Each path below is one point turned by a fixed rotation once a step. After each direction that follows a path, write how fast that rotation turns it, in degrees per step (0 if it stays still).
Each turn is a multiple of 5 degrees from 10 to 175, or 0.
Path 1:
[ -9.2  -0.7   8.7  16.6  -8.7 -25.1   5.2  20.2 -25.5 -15.5  15.8  -9.2
   4.6  17.4   0.3 -22.5   1.7  30.1  -9.4  -5.6  20.1  12.0 -44.8   6.6
  17.4  40.7  19.8  43.2  15.8 -17.0 -10.0  22.8   4.1  13.8   4.5  15.2
  16.4]
[ 12.3  -8.4  17.3  22.9 -11.8 -10.0  -1.6   1.0 -39.0  13.2  -4.1   1.7
 -16.7  20.5  -0.7 -34.5  24.5   6.7 -10.4   0.0  13.4  -2.9 -50.3  26.8
  12.5  -2.8  25.0  31.9  29.1 -17.5  28.3  13.9  15.9   9.3  15.6  10.7
  -7.1]
[ -4.8   5.4  -7.0  25.1  14.6 -11.0  21.9  -6.0 -12.8  -4.0  -7.7 -23.5
  -9.6  17.3   7.1 -34.2  17.9  25.1 -19.2 -19.3   8.2   7.1 -44.8  12.4
   5.7  37.9  23.0  36.7   4.5 -24.9   7.8   3.0  14.7  -5.8  10.1  15.7
  24.3]
[ -8.5  -6.6  27.1   3.3 -12.7 -15.1  14.3   7.0 -34.7  -9.3  14.2  -2.1
  -9.3   5.2   1.6  -8.7  19.7  19.4   3.2 -12.3  14.1   6.0 -43.8   9.5
  16.5  27.0  45.1  43.5  24.8  -4.2   8.3  24.0  -4.5  20.6  14.9  16.6
  -7.4]
[  8.9   3.2  18.4  29.2   7.5  -8.4  19.1   7.9 -18.0   0.5 -13.7   0.2
   1.3  28.3   0.3 -34.3  21.8   4.6 -13.8 -22.8   6.7  -4.4 -42.6  31.1
   6.5   4.0  34.7  15.7  27.3 -10.1  28.5   0.3  19.0  -1.7  13.6  23.4
  14.0]
[ -9.0 -13.6  12.0   0.5   6.9   0.9  13.0  -1.2 -10.6 -30.8   5.5 -11.5
  -2.5  18.0   1.5 -11.5  16.4  37.0 -14.6 -20.9   5.9  18.0 -48.6  23.8
   8.4  48.2  21.1  26.7  14.4 -20.7   5.6  22.4  12.0  -0.8   4.7  22.1
   7.5]
[  0.0  -6.8  42.8   9.7  -6.4  -8.5  12.0  17.1 -25.0   4.7   7.1   4.5
   5.4  29.6   7.4 -32.8   2.0   6.3   1.1 -16.5  22.9   4.9 -46.9   8.1
  26.4   9.1  31.2  30.3  17.7  -9.7  22.4  27.7  -0.2   6.8   9.6  11.6
  -2.8]
[  9.3  -6.0   0.1  33.3   3.4 -13.5   2.3   8.4 -19.0  -8.9   3.4  -2.1
   2.4  25.8  -6.9 -30.0   9.0  26.0 -22.9  -9.6   5.4  16.3 -46.8  33.3
   4.9  16.4  13.7  18.8  26.7 -21.7   9.9   8.7  26.8  -2.2   2.2  24.2
  26.3]
[-11.3 -14.9  20.6   3.8  -8.5   0.8  -2.5  -3.6 -27.7  -8.3   7.9 -16.8
 -13.8  19.1   9.4 -26.8  10.9  21.8  -8.6  -6.0  16.0  -3.6 -50.6   6.8
  20.3  38.8   7.8  44.7   6.0 -25.6  10.2  34.0   8.9   0.3   7.8   7.7
  -9.4]
[  8.4   7.9  14.2  26.6   3.8 -27.3  11.6  20.8 -30.8  16.4  -0.2  -5.8
  -2.2  18.7   1.1 -38.1  10.7  14.3 -14.1  -5.3  28.1  17.1 -44.2   3.5
  15.3   1.0  31.7  35.4  14.7 -13.2  17.0   1.1   0.1  10.7  19.0  14.0
  17.6]
[ -0.1  -4.6  -7.0  27.5  -7.9 -13.1  12.2 -13.9 -25.0  -6.4   0.1  -7.2
 -18.2   1.6  -5.9 -16.2  20.6  19.0  -9.9  -8.4   0.0  -2.3 -43.7  38.1
   3.5  34.6  25.8  36.6  31.9 -14.0   8.4  10.1  29.8   4.2   5.0  16.8
  12.8]
[ -8.7  -2.9  31.5   4.1   0.9   0.9  16.3   6.0 -27.5  -9.6 -12.4 -15.0
  -7.0  26.8  16.8 -33.2  31.3   7.1 -14.1 -11.8  18.7 -11.4 -43.8  -2.4
  11.3  21.5  31.5  34.8   3.1 -12.5   8.8  12.9  -8.1   6.1  22.0  14.4
  -3.9]
[  6.7   1.2  13.3  18.5  10.1 -16.8  18.8   7.5 -11.9   2.6  12.0   1.7
  -6.1   3.6  -7.2 -16.5  11.2  32.2  -5.8 -26.2  11.9  33.1 -43.2  26.7
   8.4   6.3  46.6  26.3  22.5  -5.0  22.5   2.6  13.1   3.8   8.4  23.2
  13.5]
[ -8.2  -5.9  20.0  13.4  -9.8   3.3  16.5   4.1 -20.7 -21.8  -5.6   1.5
   4.3  27.8   5.5 -22.7  16.5   6.7  -4.0 -18.9   2.3 -19.2 -44.9  31.6
  11.7  40.6  23.6  27.5  29.7 -13.7   4.2  28.1  19.3  -0.2  -3.5  15.6
   7.2]
[  2.5  -6.7   6.3  -1.6  -0.9   4.8  -7.9   6.7   3.8  -2.0   7.4   4.0
   8.6  10.0  -2.8  -3.2 -11.5   3.9  -2.3   2.9   1.9   6.9  -3.6   1.2
   4.1  -1.9 -12.4  -5.3  -1.0  -4.1   1.0   8.6   4.2  -5.1  -6.6  -0.2
   1.4]  45
[ -2.6   1.3   8.5   1.0  -3.8   7.1   0.6  -8.7   1.0   9.2  -0.8   1.8
  -8.6  -0.2   4.2  -2.4  -5.9 -10.7   7.4  -4.4  -0.9  -9.7   0.1   3.2
   7.4   1.1   1.2   2.2   1.5   0.5   7.0   7.0   6.1  -5.9  -6.4  -4.7
  -8.9]  155
[-0.4 -5.1 -2.4 -5.1  6.1  8.9 -3.3 -8.0  1.3 -7.9 -7.7 -8.9 -7.3  6.0
  3.9 -3.1  9.5  4.8 -7.1  0.3 -3.9 -2.8 -1.7 -1.0 -4.6 -0.5 -6.6 -3.5
 -8.6 -7.8  4.0 -0.6  4.2 -7.0  4.4  0.5 -6.8]  120
